Some points, each followed by its number:
[-38 -44 -38 -18   3   0  10  14 -28   8  30   5  13  10  33   1  14 -11
 -15  -4  -6 -10  -4   8  -2 -14  19 -35   1 -19  -8  -5 -20  29  70   7
  -8 -41 -44  10 -34  39  32   3  78  15 -36  68  32  11  21  23  32  24
 -16 -28  24  10 -33] 0
[-30 -16 -12  26   1   2 -10  -5  11   2   1 -49 -38 -19 -73   5 -21  43
 -13   6  63  11 -48  56  26 -24   4   2 -34 -23   2 -29  -8  50  11 -23
 -12  31  48   5  14 -47 -21  -2 -61  -4  51 -39  -2  -7 -29 -31 -23   2
  48  61  -3 -19  26] 1
[ 18 -74 -17   3 -13 -18  -5 -38 -36  19   3  27  15 -11  -3   3   8  -4
  28   9 -31   3  34 -56   2 -10  -6   1   8  33  18  27  51  -4 -16 -17
 -15  16  20  -9  25 -31 -21  -6 -68   1  20 -35  -2 -11 -15 -38  22 -30
  28  41   4 -18  45] 2
[-50   0 -27   0 -14 -16 -17 -40  14  -1 -33 -21 -36 -25 -67  -1 -19  51
 -14   8  60  14 -48  60  56  37 -28 -23 -20  73  39 -35  -7 -10 -59  12
 -26  -5  26   5  26 -21   4 -37 -29 -13  22 -24  20  13 -43  -9   7 -35
  18  14  13  -1  -7] 3
[ -9   5  -1 -40 -12 -15   4  39 -19  42 -38  18  15  16  30  -2  10 -11
 -13  -3  -7 -12  -9   8 -45   1 -37  42 -11  16   3  63  33 -15  11  34
  32 -50 -20 -13 -63  15  51  -4  53  19 -17  53   2 -38  48  16 -54  27
 -26 -41  46  20  10] 4
[  1  -6  12  -6  25  11  11  32  34 -16  -7  -9  18  23  33   2   7 -17
  -6  -3   1 -10  -5   4 -49  25 -68   9   6 -61  -3 -13  -5 -19  17   1
  -3  15  63  -4   7 -30 -14  28 -45   3  19 -22  -9 -33  17  -4 -33  25
  24   5 -17   1  27] 5
[  0  -4 -42 -10   2  11 -22  46   0   6  14  17  14  17  27  -2   8 -15
 -12  -7  -1 -12  -7   0  -9  -8  15 -45   1 -16  -4  -2 -26  16  78   5
 -13 -32 -17   0   6   4 -10 -16  33   5   7  54  16  34  -7  -3  17 -14
 -24  -3  -4   0 -54] 6
[ 16  55   1  49  -7  -6  32  16 -26  19  22   5   5 -13  -6   1   5   0
  19  12 -34   9  38 -59  48  33 -33 -25 -19  64  26 -34  -3 -12 -52  15
 -27  -4  -8  31  53  11  -3 -27  19 -25  12  -2   5  33 -15  35  38 -12
  36 -16   9  10 -27] 7
[-34 -36 -42 -25   0  -8   7  14 -33   5  33   3   9  21  30   3  17 -16
 -15   1  -4 -13  -8   9  52  40 -34 -26 -15  73  27 -34  -4 -10 -53   7
 -28  -6 -28   4 -41  29  53 -15  41 -10 -33  42  27 -17  15  30 -19  11
   0 -57  20  -4  -5] 8
[ -9 -47 -20  -1 -35  13  45  24  30 -36  37 -35 -38 -21 -77   3 -18  52
 -14   9  71   8 -49  55 -36   3 -41  44 -21  14  14  65  38 -10   7  29
  31 -37 -50   8 -35  44  48  10  61   1 -26  65  43  -1  -8  48  13  -9
 -42 -39  26  21  -8] 9
[ -6 -44 -22   7 -23   5  34  22  29 -37  33 -41   6 -13  -3   6  10  -6
  21  13 -34   6  34 -65 -20 -13  40  32 -21 -24  -2   5 -27 -12  17  17
  25  -7 -19 -10  -4  23  27   9  27  -2 -39  55   5   0  25  36  20  12
 -20 -29  -4  17 -20] 10
[  2   8  14  -8  24   1  11  27  36 -17  -4  -6 -44 -28 -73   5 -21  52
 -15  13  59  13 -58  53 -23 -30  13 -55  19 -27  31  22   8 -61  -5  20
  12  -1 -29  -3   2  -7   8   3  25   4   6  25  10  44  -8  14  14 -22
 -45  17 -12  -7 -37] 11
[-43  31   7 -28   6 -10   2 -18   0 -20  11   3  16 -13  -5   6   4   0
  25   9 -28   8  36 -66  52  38 -28 -29 -24  63  32 -33   2 -11 -60  18
 -24  -6 -55  24  50 -23 -17 -26  43 -10  -6 -21  15  49 -39   9  66 -31
 -16  11  17   5 -37] 12
[ -9  39  50  77  -1  24 -12 -53   1  44 -19 -55 -41 -22 -67   0 -21  48
  -6  12  56  13 -50  57  -3 -14  11 -39   4 -16 -10   0 -23  25  71   7
 -13 -27 -15  17  27 -34 -41 -32  14 -12  11 -14  13  64 -28 -25  65 -16
 -10  59   2 -24 -43] 13
[ 14 -79 -14  -3 -17 -13   2 -41 -23  19   3  27  11  19  25   0   7 -11
 -14   0   2 -10  -6   2 -45 -28   9 -15  10  -9  14 -13   4 -46   1 -53
  -8   6  11 -20 -12   1   6   2 -50 -14 -13 -43 -12 -22  24 -26 -27   2
  29 -13   4 -16  32] 14
[ 22  53  -3  46  -7  -9  42  13 -21  26  15  11   6 -22  -1   3  10  -6
  19   7 -31   1  33 -60 -16  30  41  34 -23 -41 -48 -13  -7 -13 -31  -3
  24  25  -5  28  16  10  19 -18  15  -4 -14  24 -19  -7   9  13   3  34
  22  -8 -19 -12   9] 15
[-39  28   9 -36  20 -17   2 -18   1 -24   8   4  14  19  25  -1  13 -10
 -15  -6  -7 -11  -8   9 -27 -40  11 -52  17 -28  36  16   7 -65  -7  19
   5  -2 -58  10  -1  29   2   2  91   9 -33  28  -6  46 -11  21  47   0
 -23 -32  42   9 -51] 16
[-50  36  12 -36  14  -5  -2 -18  -1 -18  11   6 -33 -26 -70   3 -22  49
 -11  18  62  10 -45  53 -16  27  39  31 -19 -40 -47 -14 -10 -14 -38  -2
  28  34 -22  21 -18  18  31  -3  45   4 -31   3  17  10 -12  22  25  11
 -39   3  33  -7 -18] 17
[ 21  40  -4  45  -9  -8  38   9 -30  15  17   1  14 -11  -3   4   5  -7
  25   5 -37   2  38 -62  20  -8  19  -7  46  12 -65  24   0  40  17  -2
  10  27 -27  23  64  24 -16 -29  53  10  15   7  -5  52 -39  27  71  17
 -13  14 -20 -27 -27] 18
[  3   2  16 -15  30  16   8  26  36 -16 -11 -12 -19  14  29  -3 -23  18
  20 -52   9  38   1  32 -36 -24  11 -13  13  -8   7 -17   3 -31  15 -58
  -8  -1  -1   3  -3  -5 -14   4 -11   1  -5  -1   5  11 -14  10   6   9
 -11   8 -17 -29  -6] 19
[ 24 -77 -15  -2 -20  -5  -7 -36 -27  24  11  31  16  19  27   6   4 -11
  -6  -2  -8 -10  -7   5  -2  -8  -6   7   7  37  14  17  47 -10  -7 -14
  -9  14  13 -18 -10 -18  11  19 -63   8   5 -10 -15 -48   7 -32  -8   9
  36  -2   0 -14  35] 20
[ 23   7  32  -5  -4  26  -7  24  12 -32 -22 -49 -40 -30 -74  -1 -18  48
 -10  10  62   8 -47  56  -4  -6   6  -5   0  39  16  22  57 -11 -18 -15
 -12  13  17   2  26 -34 -21  12 -48  -9  23 -34   5  11 -32 -31  12 -26
  15  30 -17   9  31] 21
[  4  15 -29  43  12  30   1   3  23 -11   9  39  17  19  36  -2  11 -10
 -18  -7   1 -12 -10   8 -33  -2 -35  38 -20  20   6  69  40  -7   9  24
  36 -40   2   1   8  -3  -6  -8  19  15 -13  -5  -3   7  17  -3   2 -13
 -14 -12  -9  45  12] 22
[-47  41   7 -31  20 -12   0  -8  -2 -20  13   5  20  14  35   2  12  -9
  -9  -5  -1 -10  -6   3 -17  -7  36  32 -17 -26 -13   4 -26 -18  23   9
  23 -18 -32   0 -19  36  39  14  85  -6 -37  46   5  10   5  14  19  19
 -39 -42  25   9 -39] 23
[ 71  -2  37 -24  38  13   5 -18  47  -8 -27 -17 -22   5  23   2 -23  11
  17 -50  12  31   8  42   3   2  -4   2  12  38  15  18  49  -5 -19 -10
 -13  12   3 -15 -29  10   6  12   1  27  -5  32  -8 -21  12   5 -39   3
 -15  -3  15  -6  33] 24
[ 25   6   7 -35 -13 -12  14  26 -29  34 -11  -1  18  23  27   2  12 -17
 -13  -4 -13 -19 -10   9 -17  -3  33  36 -15 -26 -10   1 -31 -14  20  12
  28 -11  -4   1 -73  55  43  17  47 -11 -35  55 -19 -39  45  25 -49  41
 -18 -39  23   9  18] 25
[ -6 -49 -25   3 -28  11  44  24  27 -35  33 -39  16  15  26   0   9 -10
  -8  -6   1 -21  -4   5 -19  -9  38  37 -12 -22  -9  -8 -30 -19  19  11
  28 -10 -31 -29 -57  36  34  21  50 -10 -41  56   7 -27  41  34 -25   9
 -27 -43  21  27  14] 26
[-41  33   9 -27   9  -7  -6  -8  -6 -20   7   3 -38 -25 -77   0 -16  48
  -3  12  61  13 -52  59 -25  -8  32  37 -14 -25  -8   2 -22 -15  22   7
  28 -13 -67  20 -21  30  44  -6  89   7 -27  37  -5  43 -17  35  41 -35
 -53 -11  23   9 -48] 27
[ 24 -25  28 -24   2   3 -39  19 -19 -29  -5  59   9 -16  -4   5  10  -2
  22   6 -39   1  36 -57  52  40 -29 -24 -21  65  27 -38   3 -16 -53  19
 -22  -7  17  29  83 -28 -57 -17 -16 -18  44 -48 -11  35 -24 -20  64 -31
  10  10 -30   1 -26] 28
[ 21  44   0  43  -9  -7  38  15 -20  18  16   0 -37 -29 -71   8 -23  51
 -12  15  59  11 -49  51  26 -14  15  -8  48  11 -67  27  -1  39  18  -3
   4  27 -38   4  11  37  24 -12  79 -20   1  62  16  43 -46  21  37  -5
 -13   3  14  -6 -40] 29
[  3  -9  23 -10  25  11   9  27  28 -17  -6  -8 -41 -21 -75   3 -24  49
 -10  13  62  12 -51  58 -22 -37  13 -55  21 -25  35  14   9 -58  -3  23
   5   6 -22  -2   7  -2  -3  23  35  21  22  33  22  20 -19 -26   5 -20
 -22 -10   3 -11 -22] 30
[ 18  46  -3  41 -12  -8  42   1 -27  24  17   2  14 -22   1  -1   9  -1
  30  13 -36  10  33 -63 -45  27 -69   5   4 -62   1  -9 -10 -21  15   3
  -1  17  22  11  40   1  -7   5 -12 -17   6 -18  -3  -4  12  16  19   6
  35  15 -14  18   3] 31
[  12  -73  -17    3  -22  -11   -5  -41  -29   28   13   32    5  -17
   -7    4    7  -11   23    5  -31    5   36  -60   29  -15    7    3
  -25  -29    5  -39   -4   51   16  -28  -10   32   58  -18   36  -42
  -21   -7 -114  -16   37  -70  -25  -39   11  -49    0    6   45   42
  -38    2   54] 32
[  1 -13 -38  -3  -2  14 -28  48  -7   3  12  23   9  -7   0   0   9  -7
  20   7 -33   4  33 -59  -2  -7   6   0  12  26  19  24  47  -5 -14 -18
 -16  16   4  -2  80 -46 -59 -23 -35   5  34 -24  18  21 -22 -13  43 -16
  -2  31 -15  -5 -36] 33
[  3  -7 -39   1   4  17 -29  48  -5  10  16  21 -43 -21 -70   2 -13  49
  -8  16  55  17 -46  51 -12  28  39  23 -15 -46 -47 -17 -13  -9 -31  -1
  28  26  10   1 -18  -5  25  14 -12   6  17  24   7 -23  -1  -6 -41 -21
 -24   3 -13 -10 -18] 34
[ -7  10  -6 -40  -9 -14   6  45 -20  41 -35  13  17  14  28   0   9 -18
 -10  -6  -1  -9  -4   4  25 -19   7   5 -33 -28   9 -33 -10  51   9 -20
  -7  28  49  -3 -49  -2  15  18 -21   0  17   4 -22 -46  21   3 -53  32
  12  -2 -12 -27  27] 35
[-11 -45 -24   6 -28  12  36  20  25 -30  37 -29   8 -12   6   4  11   0
  26  10 -34   2  36 -63 -19  -4  37  37  -9 -25  -2   1 -26 -12  22  12
  24  -5 -27   7 -22  24  16  16  41  -3 -18  21  -7 -12   5  28  26   3
  -2 -26  -9  20 -10] 36
[ -7   8  -7 -39 -19 -12   6  36 -18  42 -42  13   7  17  32   5  15 -16
 -15  -7  -1 -16  -7  10 -42 -22  11 -14  12  -7  13 -16   3 -40  10 -53
  -4   2  -3  -2 -43  19  29  19  25   2   1  41 -14 -29  26   1 -23  17
 -24 -42  -1   7   2] 37
[  3  21   6   9 -30 -45 -26  22  -2   6  -5  12  17  20  32   3  10 -18
 -13  -4 -10 -14  -6  10 -23 -30  14 -55  16 -33  37   9   4 -59  -8  13
   1  -3 -30 -14 -38  50  25   7  38   8 -19  29  10 -14  34  26 -42   4
  -5 -30  12  20 -12] 38
[ -3 -16 -40  -5  -2  16 -26  50  -9   5  13  19  12  19  30   0  14 -14
 -13  -3  -1 -13  -6  11  -2  -8  16 -33   7 -16  -3  -9 -28  26  68   9
  -7 -32 -27 -15  16   4 -10 -15  33   9  20  24   2  26 -12  -5  16 -39
 -17  22   8  -7 -57] 39
[ 16 -84 -25   3 -22 -10  -2 -40 -28  22   5  23 -25   1  40   4 -28  10
  23 -50  19  36   2  34  20 -15  19   0  41  17 -68  20 -11  31  16  -3
   6  32  15 -18 -28  23  15   8 -35 -10  17  -6   0 -38 -32  -8 -19  13
  36  33   8 -10  15] 40
[ -1  -5   5  -7  27  10   8  24  40 -12  -1  -6   3  -9   1   3   9   0
  20  10 -27   5  37 -56  -2  -4  -1   5  -1  29  20  20  49  -9 -18 -12
  -8  11  -1  -9  51 -30 -49 -11 -32  17  37 -20  -3  32 -11 -10  34   6
 -14   8 -26 -12  -8] 41
[-44  42   5 -34  18 -16  -4 -16   0 -21   9  11 -37 -18 -74   1 -18  45
 -12  14  61  11 -54  60   0  -1   1   0   4  33  17  22  47  -4 -14 -22
 -11   6 -27  19  43  -1  -4 -21  69  -1 -11  19  20  62 -66  19  61 -34
 -32   8  24  -5 -58] 42
[-46  28   8 -31  11 -10  -6 -17  -1 -19  18   6 -21   5  28   7 -29  11
  24 -42  18  26  -8  33 -20  -4  33  37 -10 -29  -6   5 -29 -18  22  13
  21 -15 -34  26 -27  28  19  -9  82  17 -46  64   4  16 -21  22  17  -5
 -47  -4  17  -4 -33] 43
[ 63  -5  37 -22  39   3   8  -9  53 -14 -34 -14 -37 -22 -72   3 -27  48
  -9  14  62  12 -54  50  55  33 -29 -29 -28  65  27 -34   2 -13 -60  23
 -29  -5 -18 -21 -43  12  43  15   6  -1  -5  51  -5 -28   5  34 -47 -23
  12 -16   3   3  40] 44
[ -8  39  46  80   0  34 -14 -49   3  37 -22 -45  17  14  27   2   7 -14
 -17  -6  -2 -16  -5   5  22  21 -30  34  27 -11  28 -12 -20  32 -34  -6
 -18 -34  20   8   8 -22 -12  10 -36 -20  22 -37  16 -18  -9 -13 -24  29
  27  30  12   5  10] 45
New points follow, each followed by the numbers of its two nearest points above, looking only along the 8 directions in which the numbered points spread most, nearest first.
[ 38  13  -3 -30 -12  -3  13  12 -34  32  -5   2   4 -21  -6  -1   6  -2
  15   7 -32   0  31 -63  25  26 -28  35  26 -14  39 -13 -23  41 -33 -12
 -19 -29  12  -2 -19  17   6  -8  -2   5  -8  22  -5 -27  28  -8 -25  27
  -3  -7 -11  24 -10] 15 31
[-45  31  12 -31  21 -11   9 -18  -1 -15  16  16  18  12  26   4   6 -21
 -10  -6  -5 -10  -6  12  27 -20  10   7 -30 -36   5 -32  -5  47   6 -22
 -10  33   8  13  17  -7 -22 -11  13 -22  -5 -15  18  27 -17  -1  33   2
   5  21 -10   2 -20] 39 19
[ 14 -80 -17  -3 -29 -12  -2 -39 -32  19   4  36  15  22  31  -1   8 -13
 -12  -6  -6  -3  -4   8 -18  26  40  27 -21 -50 -50 -16  -9 -15 -29   5
  28  20  56 -17 -59   2  43  44 -56   7 -18 -35  -8 -85  39 -24 -79  36
  27  -7  -5 -29  60] 35 14
[ -2 -14 -48  -7   6  13 -24  43  -9   7  17  21 -35 -19 -77   8 -19  45
  -5  13  68  17 -50  44  33 -21   1   5 -34 -29   9 -38  -8  50  13 -22
 -14  23  20  11  43 -44 -23 -18 -42   3  48 -11  14  12 -31 -19  -5  -8
  11  48 -26 -10 -14] 1 34
[-28 -10  -9  34   0   7 -12 -10  11   8   4 -42  12 -13   6   0   9   0
  24   7 -31   2  33 -50 -29  -5  34  32 -12 -26 -11   4 -24 -13  20   8
  31 -11   3   3  -6  -9 -23  15 -46  -5  10 -40 -30 -26  22 -20   6   6
  -3  14 -10  -5  -2] 31 5
[-46   7 -24  -1  -8 -17 -20 -37  12   8 -29 -16 -37 -23 -69   0 -19  45
  -4   4  66  13 -47  50  56  44 -24 -22 -22  66  35 -34   5  -7 -57  18
 -24   0  26  21  21 -13   5 -24 -34 -19  34 -27 -11   5 -19  -9   5 -27
   9  39   9   8  17] 3 21
[-49  16 -25  -4  -8 -17 -16 -41  20   5 -36 -17  16  19  29   2  12 -18
 -13 -11  -2 -13 -15  14 -47   0 -36  37 -16  17  13  60  40 -10   3  33
  28 -45  12 -36 -25   6  19   8   1  15   3 -18  -8 -36  34   1 -16  20
   3  -3  38   7  30] 24 22
[  4  18 -28  41  10  25  -8   0  22  -8   7  39  17  17  30   1  16 -16
 -10  -8  -2  -9  -7   8 -23 -38  11 -55  21 -23  30  14   8 -64   0  18
   4   6 -14   9  21  -3 -11  -1  18  11 -26 -23  -9  12 -23  15  29  -7
 -22 -24 -20  27 -22] 19 6
[ 18 -79 -16  -4 -17 -12  -7 -38 -32  21   2  25 -43 -29 -72   5 -15  52
  -9  18  61  19 -52  62 -45  27 -70   1   6 -63  -5 -14 -12 -12  12   5
  -6  20  33 -32   8 -25  22  15 -88 -12 -12 -23 -17 -36  13 -48 -40 -15
  31   4  10 -11  61] 1 34
[ -1 -49 -22   3 -23   6  35  22  23 -40  34 -36 -43 -23 -77   9 -18  43
  -7  11  60  14 -47  56 -11  20  42  26 -20 -41 -52 -18 -12 -15 -34 -11
  25  19 -32  16 -47  52  56   6  24   2 -35  32   7 -19  -1  23 -15  29
 -20  -6   0  29   7] 34 17
[ 23  46  -1  36  -5  -3  38  12 -23  21  11   2  14  12  25  -4   7 -16
 -17  -6  -1  -9  -9   8  26  20 -22  30  23  -6  36 -10 -19  30 -26 -13
 -19 -32 -20  20  -9  39  52  -3  33   6 -18  42  15   4   9  39 -13  29
  34 -28   4  -9  -3] 38 25
[  1  -7 -41  -2   2  23 -28  47   0   0  14  18   2 -14  -3   2  14  -7
  18   5 -32   2  29 -62  11 -17  13  -5  45  15 -63  17  -3  36  13  -9
   7  26  -3   5  59 -22 -36 -34  10   8  52 -22  -2  36 -46  -7  34 -29
  -8  47 -22 -15 -56] 33 18
[ 20  43   1  42  -8  -6  37   9 -24  21  18  -1  11 -14  -3  -1  11 -10
  25   4 -35   6  33 -56  16 -11  20  -7  40  17 -67  22   3  32   9  -1
  17  31  -8   6  27  22  -5 -30  42   8  -2  13   7  54 -24  19  42   3
  -8   3   0 -24 -44] 18 15
[ 21  49  -8  39 -10  -2  36   3 -27  22  16   2  12 -22  -2   1   9 -10
  21  10 -28   6  36 -62 -46  14 -79   5   5 -68   2 -13  -5 -21  14   9
  -7  25  15  20  37 -11  -6  -6 -14  12   7  -4  15   1   7  29  22   2
  29   8   3  15  16] 31 15
[ 20  48  -6  43 -11  -2  40  10 -18  19  21   2  13 -14   0  -1   3  -1
  19   6 -37   1  22 -61 -18  -5  37  33 -13 -25  -9   3 -25 -15  21   8
  29 -17 -39  12   3  30  -5   0  48  -8   0  27  -8   4  28  43  15  20
  16 -20   9  -3 -10] 15 36
[-23  -9  -4  38 -12  12 -12   1  11   9   1 -41   7 -13   3  -3   6  -7
  25   8 -32   6  37 -53  15 -11  17  -6  48  12 -65  21  -2  37  17  -1
  16  31  20  -2  20 -37 -42 -11 -37  -3  32 -66 -16  25 -37  -4  36  -7
  13  33 -14 -22  -4] 33 41
[ 22  13   1 -34 -18 -14  22  13 -28  30  -4   3 -38 -23 -76   2 -17  46
 -10   7  66  13 -51  53 -38  -1 -36  34 -21  14  12  61  41  -8   4  29
  34 -36 -42   9 -56  52  24   6  36  -1 -19  76  41  -1  46  16 -30  11
 -26 -25  23   8  -9] 9 24
[-12  40  46  77   4  22 -27 -50   1  44 -20 -50  17 -13  -1   0  13  -4
  20   5 -33   1  35 -60 -21  -4  36  40 -14 -27 -10   1 -23 -17  24   8
  27  -5  12  26  34 -25 -42  -7 -19 -12  12 -41 -24 -17   6 -27   3  10
  24  16 -11   3   8] 31 15
[-45  35   7 -36  11  -8  -7 -16  -3 -21  11   7 -43 -18 -72  -1 -22  48
 -11  13  60  17 -48  53 -31   5 -43  34 -18  10  12  63  32 -13   2  29
  33 -38 -74  29   4  14  16  -8  83   3 -51  44  13  55 -10  10  21 -29
 -60   6  58  22 -46] 27 42
[ 66   2  39 -22  33   7   8 -12  54  -4 -31 -16   4 -13  -3   2   1  -5
  23   7 -37  14  32 -61  49  39 -22 -27 -29  62  35 -33  -5 -15 -59  19
 -21  -9  27 -21   4   3  -7   5 -39  27   3 -14 -12 -33   5  -4 -15 -14
  17 -11  -3  15  29] 41 7
[  4 -13 -34 -16   1  17 -28  44  -6   3  22  23 -23   9  31  -4 -26  11
  23 -41  14  27  -3  29 -20  -8  32  33 -17 -21  -7  -1 -24 -15  24  18
  27 -11  -1  12 -20  18  10  22  21  18  12  49  14 -18  17   3 -18  -7
 -22  12  11   4 -23] 37 19
[ 58  -4  34 -20  36   7  10 -14  49  -2 -40 -13  10 -18  -2  -4   3  -9
  22   4 -31   8  34 -61  19  24 -22  35  17 -10  40 -11 -28  38 -33 -11
 -23 -26   3 -12 -10  -2   3  25 -30   3  -8 -13   1 -29  16  16 -33 -10
  15  -3   2  -2  28] 5 31
[ -3 -50 -23   5 -23  12  43  22  18 -42  41 -32 -26   5  26  -4 -26  13
  25 -53  15  34  -7  37  -1  -9   1  -5   8  33  17  15  48  -3 -19 -15
 -15  14 -43  -2  -6  24  36  16  20  -3 -30  50  25  23 -19  10  14  -8
  -8 -15   3   1   0] 22 24
[-45  34  10 -34  11 -11 -12  -9  -4 -18  12  11 -33  -7 -68 -45 -38 -33
  -6  31 -37  -7  71  25 -21 -34  15 -45  13 -21  34  17   6 -59  -4  24
  10  -6 -51   8  24  12 -17   0  65  17 -38  16 -11  52 -15  14  13 -11
 -24 -43  27  32 -56] 16 43
[ 21  29   0 -12  19 -25  -5  -5  -3 -36  -8 -58  15  14  37   3  13 -15
 -14  -5   0 -12 -11   8 -39   5 -41  36 -16  13  15  64  32 -12   9  31
  37 -40  -3  -5   2   0 -14   0  -1 -10   2  -4  -1  -4  11  -3   1   8
   9 -21  16  17  15] 22 24
[ 29 -23  30 -18  -2   3 -33  12 -23 -24   1  53  14  19  36  -5   8 -17
 -16  -7  -5 -12 -11  12  52  37 -30 -16 -20  65  36 -30   0 -13 -58  17
 -27  -3  15  22  22 -11 -15 -18   6  -4   4 -22   3  18 -25  15   3 -18
  14   2 -23 -14 -23] 28 12
[-40  33  12 -42  14 -11  -8  -6   1 -23   9   6   6 -17   3  -1  12  -4
  22   5 -28  -9  37 -60 -22 -26  13 -55  18 -28  39   9  11 -62   0  18
   5  -5 -61   2  42   0  -3 -17  61  29 -28   9   0  81 -42  14  88 -32
 -13 -11   1  19 -83] 16 12
[  6 -11 -36  -2   3  12 -24  48 -10   1   8  23  12  14  27  -3  10 -14
 -11  -4  -1 -13  -9  11  -2 -12  -2   1  13  36  15  14  45 -10 -19 -12
 -14  22   4  -2   4 -19 -15 -13   1  -5  11  23   4  -7 -20 -16  13 -26
 -10  26  -4 -10 -14] 19 22
[ 31 -18  28 -20   0   7 -37  21 -17 -18  -6  52  18 -15  -4   7   9  -7
  21   6 -32   4  37 -60  28  29 -31  29  27 -15  35 -12 -17  35 -30  -5
 -23 -29  10  16  65 -15 -31 -19 -17  -9   9 -63   6   7 -40 -27  63 -15
 -11  25 -22  -1 -29] 33 41
[  10  -79  -11   -2  -16   -9   -4  -42  -37   21   11   28   11  -12
   -6    0    7    0   25    6  -37    4   35  -65   28  -26    9    5
  -33  -30    4  -36  -12   46   11  -28  -16   29   72  -13   25  -60
  -38    8 -107   -8   30  -76  -14  -41    0  -44    4   -2   40   45
  -29  -22   42] 32 2
[-17  13  27   7  38  36  13 -30  22 -29  18  -8 -22   0 -67 -38 -48 -36
  -2  34 -27   3  68  23 -20 -10  31  29 -13 -28  -9   2 -27 -10  21  12
  29  -9  24  -2 -16 -14   0  30 -41  -5 -16 -21 -13 -30  30 -14 -69  14
  11 -36  -2  15  40] 5 19
[-16  19  31  10  43  27  21 -26  25 -28  19 -11  15  17  31  -5   8 -13
 -15  -2  -5 -14  -7  10  20  -8  23  -1  46  12 -65  33  -1  39  17 -12
   8  33  19 -13  -8  -9   1  18 -20 -17   4 -13   2  18 -14 -13 -23  -2
  13  18 -10 -23  11] 19 45
[ 33 -16  25 -18   9   7 -30  21 -20 -17 -11  52  12  12  22  -2   8 -13
 -10   0  -7  -8  -8   5 -41   5 -40  35 -24  13  10  66  39 -12  13  33
  24 -43 -18  17  -1   3 -14  -7  15  14  -8   8  -2  20 -13   1  10   7
 -30 -25  -1  14 -14] 22 19
[ 13 -79 -14  -4 -22  -8  -7 -38 -31  22   5  31  10  22  28   8  15 -17
 -16  -4  -2 -12  -5   9  -4 -12  18 -35  -3 -20 -10 -10 -27  30  74   7
  -7 -29   9 -17 -17  -7  14   2  -6 -16   8  -3   5  -5  11 -17  -2   7
   7  18  25  -2  11] 40 14
[ 64  -2  35 -22  36  11   7 -18  54  -7 -32 -12  12  20  31   0  13 -18
 -19  -7  -7 -10  -8   2  -6  -8  -5   2   5  33  16  14  52  -5 -20 -18
  -9  14   5 -28 -42  31  17  10 -19  21 -12  34  -5   8  16  -2 -51   0
   7 -23  -1  -5  18] 24 22
[ 68   1  39 -25  36   6  13 -14  46  -6 -26  -8  10  18  33   2  13 -14
 -14  -5   0  -9  -5   2  -2  -7  -7   4   6  27  22  14  45  -8 -13 -17
 -15  14   1 -21 -38  19  15   9   0  20 -12  11  -2 -15  38  -9 -46 -24
  -4 -14  19  -2  33] 24 22
[  2   6   1 -35 -16 -23   1  36 -16  45 -41  16   8 -22   1   6   9  -5
  22   6 -33   2  34 -61 -37   0 -39  34 -23  15  15  64  41  -4   6  33
  32 -43 -31 -16 -17   8   9  -2  17  16   1  38  -5 -34  30  -7 -23  18
 -31 -25  11  32   1] 22 4
[ 35 -16  27 -22   9   1 -40  19 -21 -26  -6  48  16  15  26  -7   4 -18
 -12  -8  -4 -14  -7   9 -35  -3 -37  38 -17  12  11  68  36 -17   5  36
  34 -42 -14   9  -3  -5 -11  -1  35   9 -14   3  -1  30  19  -2   3   8
 -25 -18   2 -11  -6] 22 38
[ 29   6  30  -1  -6  30  -5  25   7 -18 -15 -49  19  18  26  -1   8 -11
 -12  -3  -5  -7  -6  13  34 -20   7   5 -29 -28   5 -33  -8  44  14 -25
 -10  33  83  -6   7 -29 -42  23 -90 -15  40 -73 -33 -23  26 -23 -10  15
  66  28 -42   5  78] 5 32
[ 10  -4  12  -9  20  15   8  26  35 -18  -9  -7  21  22  35   3  16 -16
 -14  -5  -6 -14  -4   0  58  39 -34 -30 -22  65  31 -32   1 -15 -58  13
 -31  -4  21  -4 -17 -26  18 -12 -29   5  13  -4  27   5   4   3 -16  16
  17 -19 -17 -10   1] 24 8
[ 26  13  -4 -31 -15  -9  13  15 -27  28  -3   9 -38 -21 -75   2 -19  51
  -8  15  67  13 -49  52 -42 -29  14 -18   7  -6  14 -15   6 -35   4 -52
 -12   6 -25   2  -6  10  17 -10  22 -17   9  44  19   4   0  18 -19  -6
 -26  -7  -8  22 -13] 30 11
[  5  21 -30  45  13  39   1   5  16  -9  11  37 -28   4  27   7 -27  10
  27 -51   8  29  -8  31 -20  -1  35  38 -18 -30  -6   8 -26 -16  28   7
  21 -18  16  14 -11  23   9  19  -7   3 -24  -5 -27 -20  -4  12   2   8
  -9   5 -10  22  -2] 19 22
[  9 -73 -16  -4 -18  -9  -4 -37 -30  15  11  30  19  13  30   0  11  -9
 -14   1  -5 -12  -6   7  -9 -12  18 -35   3 -21  -5  -6 -21  23  72  -2
  -8 -35  -3 -22 -20   3  -4   3 -21   1  -5   4  -7 -32  11  -8 -16   6
   5   1  12  -4  17] 14 40
[ 30   6  -2 -31 -14  -7  18  15 -38  28  -9  -2 -40 -25 -69   4 -20  44
  -1  15  63  12 -45  49  -5  -7  -5  -4  10  32  18  23  46  -5 -15 -15
 -14  11  -4   2 -16  31  -2  -4  16   3  -1  34  17   5  -9 -27  -4  -6
 -27   8   6   4 -24] 30 11
[-11  43  44  75   0  20 -22 -46   1  36 -23 -47 -21  -5 -72 -47 -51 -33
  -5  34 -34  -1  72  21  19  24 -27  30  23  -7  38  -6 -21  36 -22 -12
 -14 -28  22  18  21 -40 -44   3 -43 -21   0 -67   4   5 -13 -28 -26  18
  41  13  28  35  21] 45 31
